rotation steps, each row followed by its count of steps:
The counts run from 0 to 138.
[-0.07 -0.42 -0.66  0.27 -0.52  0.48 -2.08  1.28 -2.93 -0.07  0.15  0.01
  0.09  0.77  1.87  1.58  1.02 -3.20 -0.87 -0.24 -1.09 -1.14 -2.72 -0.76
 -1.36  2.94 -0.53 -2.10  1.23 -1.21  0.11 -1.20  0.44 -0.63 -2.91  0.75
  2.10  1.29] : 118
[-1.06 -0.16 -1.02 -2.14 -1.13  1.28  0.19  0.18 -1.04 -0.36  1.34 -1.76
  1.07  1.59  1.23  1.95  2.42 -5.25 -0.74 -0.15  0.14 -0.07 -0.09 -2.06
 -0.30  2.34  0.55 -0.96 -0.18 -2.87  0.70  0.56  1.32  0.99  0.83  0.94
  2.32  0.88] : 4
[ 0.55  0.70 -2.03 -0.28 -2.63  1.84 -0.36 -0.09  0.47 -1.31  3.08 -1.11
  1.25 -0.62 -0.73  0.41  2.82 -2.74 -1.14 -1.86 -1.84  1.24 -0.79  0.33
 -2.61 -0.05  1.49  0.59 -0.15 -1.93  0.52  1.71  1.51 -2.47  1.13 -1.16
 -0.93  1.08] : 18
[-2.15  0.87  2.73  0.56 -1.00  0.36 -1.74  0.45 -1.72  2.04 -0.53 -1.64
  0.14  2.85  0.68  0.60  1.41 -0.56  0.78 -1.00 -0.76  0.06 -1.41  0.99
 -0.80  4.02 -0.53 -2.79  0.54  0.90 -1.25 -2.95 -0.97 -0.36  2.62  0.67
 -0.59 -0.08] : 108
[-1.46  0.79  0.79 -2.51 -2.28  1.20  0.48 -0.42  1.10  0.66  2.91 -1.51
  0.04 -0.61 -0.66 -0.79  2.39 -0.74  0.16  1.07 -1.08  2.47  0.12  0.44
 -1.43 -0.10  2.48 -1.04 -1.32 -0.67  1.31 -0.06  0.87 -0.97  4.56  0.85
 -0.63  0.08] : 29
[-3.89 -0.98 -0.04 -0.51 -1.55  2.55  0.08  0.54  1.34 -0.37  0.98  0.22
 -1.37  0.73  1.29  0.93  0.73 -4.18  1.48  0.03 -3.00 -0.22 -0.86  0.52
 -2.40  0.50  0.76 -0.85  1.73 -1.32 -0.01  0.51  0.31 -0.58  0.18 -0.30
 -1.95  0.37] : 130
[-0.92 -2.31 -0.80  1.27 -2.16  2.36 -0.80  0.21  0.36 -0.23 -0.07 -0.20
 -0.65 -1.49 -0.50 -2.65 -0.39  0.83 -1.53  1.08 -1.14 -0.20 -2.99  0.53
 -1.28 -0.99  1.03 -2.59 -0.51 -0.94 -0.20 -0.83 -0.99 -1.49 -2.12 -2.42
  1.71 -1.13] : 137
[-0.11  2.94 -2.19  0.48 -1.37  4.13 -0.82  0.00 -0.89 -0.74 -0.47 -1.72
  0.95  0.20  0.38 -0.41  1.48 -0.48 -1.69 -0.80 -2.97  2.02 -3.59 -0.53
 -2.17  0.11  0.08 -0.21  0.50  0.44 -0.87  0.01 -0.46 -0.36  1.36 -1.31
  1.51  0.16] : 134
[-0.69 -3.63  0.18 -1.31 -2.61  0.11 -0.76  1.42 -0.46 -0.27  0.99 -1.63
  0.02  0.69 -1.30 -3.26  0.16 -0.54 -1.54  1.49  1.96  0.69 -0.91  0.59
 -0.77 -0.15  0.11 -2.18 -2.27 -2.25  0.72 -0.12  3.09 -1.68  0.66 -0.78
  0.02 -2.02] : 11
[ 0.77 -1.73 -0.46 -1.15 -0.66 -1.76 -0.03  0.42 -2.17  0.73 -0.02 -0.85
 -0.36 -1.77  0.64 -0.46 -2.03 -1.08 -0.50  1.68  0.19 -0.56  0.68 -0.02
  0.00  1.15  0.50 -2.31  1.68 -4.63  2.83  0.59  1.14  0.72 -3.02 -2.15
  0.32  1.71] : 70
[-0.60 -3.62  1.98  0.51 -1.45  0.10 -2.12  0.79 -0.49 -0.19 -0.15  0.85
  0.20  0.93 -0.19  0.17  0.43 -3.50  0.34 -1.29 -0.68 -1.81 -1.41  0.78
 -1.79  0.34 -0.58 -2.03  0.76 -3.62 -0.20  1.35  2.93 -0.55 -3.05  0.81
  0.35  0.03] : 1
[ 1.79 -1.79 -1.34  0.54 -1.63  2.16 -1.36  0.30 -0.95 -0.41  0.18 -0.71
  1.43 -2.14 -1.44 -1.98  1.12  0.90 -2.81  0.74 -1.53  1.24 -2.95  0.16
 -1.30 -0.91  1.42 -3.01 -0.63 -0.83  0.88  0.41 -0.38 -1.37 -2.25 -0.89
  3.10  0.15] : 136
[ 1.29  0.68  1.96 -1.25 -0.33  1.91  0.94  0.51 -0.34 -0.86 -2.06 -1.29
  3.58  0.89  0.23  2.19  2.95 -0.88 -1.29 -1.57 -1.21  1.78 -0.03 -1.51
 -0.85  1.46 -1.05 -1.15  0.63 -1.72  0.12  0.94  1.57  1.98  1.85  0.24
  1.35  2.48] : 99
[ 0.07  2.12  1.63  1.07  0.07  0.23 -1.06  0.26 -1.77  1.76  0.17 -1.67
  0.56 -0.49  0.57 -0.09  0.30  1.82 -0.52 -0.46 -2.26  1.22 -1.55  1.64
 -0.29  2.99  0.35 -3.01  1.53  1.53  1.19 -2.02 -3.34  0.06  1.90 -1.08
 -1.44  1.07] : 75
[-1.73 -0.78 -0.46 -1.23  0.09 -0.80  0.08 -0.23 -1.63  1.22 -0.92 -1.04
 -1.71 -0.88  2.51 -0.61 -2.20 -2.02  0.42  2.35 -1.07 -1.76 -0.73 -0.35
 -0.12  1.99  0.03 -2.84  1.84 -3.71  1.81  0.02 -1.97  1.48 -1.83 -2.92
 -0.20  1.23] : 71
[ 2.15 -0.26  0.11 -1.18 -1.87  0.86 -2.25  0.74 -0.67 -0.30  0.46  0.11
  0.48 -0.66 -0.82 -0.27  1.50  2.05 -0.39 -1.11 -2.03  2.15 -1.93  1.28
 -2.04 -2.43  0.99  0.22  0.50 -1.87 -0.27  3.11  4.06 -1.11 -0.58  1.04
  1.75  0.95] : 33
[ 1.73  0.95 -0.20 -0.57 -1.07 -1.02  0.74  1.56 -1.77 -0.19  0.38 -0.57
  0.30  0.00  1.13  2.69 -0.25 -0.38  0.38 -0.71 -2.30  1.97  1.06 -0.33
 -2.44  2.62 -0.34 -0.31  3.04 -1.64  1.17 -1.03  1.84 -0.18 -1.38  0.74
  0.68  3.12] : 84
[-0.58  0.28  3.24 -2.34 -0.18 -0.75 -1.39 -0.62 -0.21  1.46  1.10 -1.76
  0.76 -0.86  1.11  0.34  1.81 -1.77  1.03  0.29 -0.23  0.41  1.09  1.20
  0.90  0.92  1.78 -1.72 -0.24 -1.91  2.79  1.96 -0.92  1.04  2.60 -0.13
 -2.53  1.46] : 63
[-1.40 -0.14 -2.12 -1.25 -3.40 -0.43  0.50 -0.14  0.41 -0.10  0.93 -0.43
 -1.45 -0.12  0.63 -0.16 -1.28 -1.44  1.34  1.23 -1.22  0.20  0.63 -0.22
 -3.09 -0.72  1.95 -0.17  1.48 -4.18 -0.65  0.59  2.86 -1.21 -1.34 -1.10
  0.99  1.30] : 36
[ 0.15  0.03 -1.62 -1.66 -1.18  0.53 -0.85  1.51 -2.96  0.12  0.52 -0.37
  0.85  2.08  1.65  1.02  0.31 -2.11 -1.17 -0.41  0.03  0.60 -1.76 -1.11
 -1.63  2.55 -1.51 -0.77  0.97 -1.95 -0.64 -0.23  3.15 -0.66 -1.19  1.41
  2.04  0.29] : 117
[-1.28 -2.91  0.71  1.58 -1.71  0.32 -0.15 -0.67 -0.47 -0.06 -1.94 -1.11
  0.33  0.32  0.40 -1.68 -1.25 -1.56 -0.21  0.79  0.28 -1.65 -1.29 -0.54
 -0.60  1.26 -0.53 -3.62  0.84 -2.90 -0.54 -1.71 -0.53  0.16 -3.12 -3.31
  1.52  0.42] : 104
[-3.95 -1.28  1.22 -1.12 -1.29  1.49 -2.31  0.37 -1.05  1.88  0.42 -0.25
 -2.03  3.03  1.17 -1.71 -0.66 -1.60  1.34  0.85 -0.56  0.25 -2.20  0.88
 -0.79  1.20 -0.41 -1.50  0.32 -1.19 -1.03 -0.17  1.05 -0.65  1.82  0.66
 -0.98 -2.15] : 13
[-2.26  3.71 -1.54 -1.03 -1.02  1.43  0.23 -0.92 -0.69  1.54  0.09 -2.13
 -0.44  0.58  1.06  0.59  0.15 -0.83  0.80  2.01 -2.04  1.06 -0.66 -0.49
 -1.51  0.93  2.23 -0.59  0.09 -1.22 -0.57 -2.06 -1.88  0.58  2.13 -0.87
  2.47  1.21] : 39
[ 0.05 -3.80  1.74 -2.00 -1.10  1.57 -0.95  0.48  0.10 -0.43 -0.93  0.05
  1.14  0.90  0.02 -0.79  0.99 -2.41 -1.59 -1.11  0.54  0.12 -1.22 -0.47
 -0.11 -1.30 -1.56 -1.89  0.67 -3.15  0.25  3.13  2.61  0.94  0.01 -1.31
  0.28 -0.44] : 114
[ 1.42  0.47 -0.88  0.81 -0.67 -0.35 -1.12 -0.05 -0.52  0.11 -1.93 -0.40
 -0.06 -1.45  0.49 -0.94 -1.84  1.08 -0.64 -1.46 -2.63  0.38 -1.83  1.19
 -0.91 -0.28 -0.34 -0.70  3.50 -3.16 -0.51  2.15  0.42 -0.03 -1.36 -4.25
 -0.86  1.03] : 68
[-2.43  0.25 -1.16 -2.01 -2.30  2.22  1.27  0.31  1.30 -0.76  2.32 -0.73
  0.06  1.08  1.64  1.54  0.99 -3.79  0.77  0.48 -2.32  1.40  0.40 -0.92
 -2.53  0.55  0.68  0.19  1.17 -1.97  0.88  0.81  1.99 -0.25  2.73  0.28
 -0.82  0.78] : 131
[-1.01 -0.71  2.07 -1.61  0.53  0.41 -0.95  0.78 -1.31  0.80 -2.35  1.06
 -0.84  0.41  2.58  0.80 -2.33 -0.03  1.16  0.22 -3.11  0.87 -1.57  0.04
 -0.94  1.08 -0.87 -2.23  3.47 -2.12  0.28  1.01  0.30  2.01 -0.08  0.38
 -0.53  1.31] : 82
[-1.94 -1.62  0.39 -1.50 -1.74 -0.86  1.28  0.69 -1.70  0.93  0.13 -2.05
  1.08  2.10  0.42 -0.33  0.04 -2.04 -0.23  1.59  1.73 -0.20  0.71 -1.05
 -0.41  2.68 -0.64 -2.13 -0.94 -1.85  0.42 -3.40  2.42  0.70  0.89  0.21
  2.01  0.27] : 106
[ 1.90  1.07 -2.94  0.21 -1.66  2.29 -0.48  0.79 -0.32 -0.77  1.12 -1.01
  1.70 -0.87 -1.21 -1.15  1.57  1.30 -3.58 -0.19 -1.40  2.56 -2.23 -0.61
 -2.17 -0.35  0.49 -1.03  0.15 -0.42  0.64  0.27  1.22 -1.83  0.24 -0.95
  3.23  0.88] : 135
[-0.81  1.33  1.39 -1.12 -1.12  1.12  1.91 -0.15  0.80 -0.63 -1.57 -2.43
  1.64  1.71 -0.06  1.52  2.06 -1.39  0.59 -1.76 -1.84  1.86  1.25 -0.81
 -1.65  1.51 -1.12 -0.39  0.82 -1.18 -0.21  0.23  1.59  1.66  4.12 -0.40
 -0.05  1.93] : 98
[-0.25 -1.44 -0.55 -0.18 -2.24 -0.97 -1.74  1.26 -2.02  1.31  3.79 -0.48
 -0.66 -0.64 -0.43 -0.05  0.89 -0.90  0.42  2.42 -0.69  0.68 -0.10  1.17
 -1.84  1.85  2.82 -2.83 -0.82 -0.70  1.98 -1.74  0.70 -2.57 -1.66  1.56
  0.79  0.82] : 26
[-2.41 -2.02  0.14  0.77 -1.77  0.87 -0.49  0.22  1.03 -0.10 -0.40 -0.24
 -1.03  2.05  0.96  0.19  0.02 -4.31  1.42 -1.26 -1.17 -1.76 -0.56  0.32
 -2.32  1.01 -0.32 -1.52  1.58 -2.98 -1.34  0.47  0.97 -0.67 -1.34 -1.16
 -0.49 -0.03] : 2
[-2.30 -0.89  0.51  0.70 -1.38  0.44 -1.41 -0.20  0.10  1.34  3.49  0.10
 -1.35 -0.92  0.10 -0.18  1.57 -1.55  1.12  1.35 -2.08 -0.25 -1.27  1.55
 -1.30  1.12  2.98 -3.07 -0.43 -0.36  1.91 -2.22 -1.63 -1.38 -0.19 -0.02
 -0.28  0.40] : 27
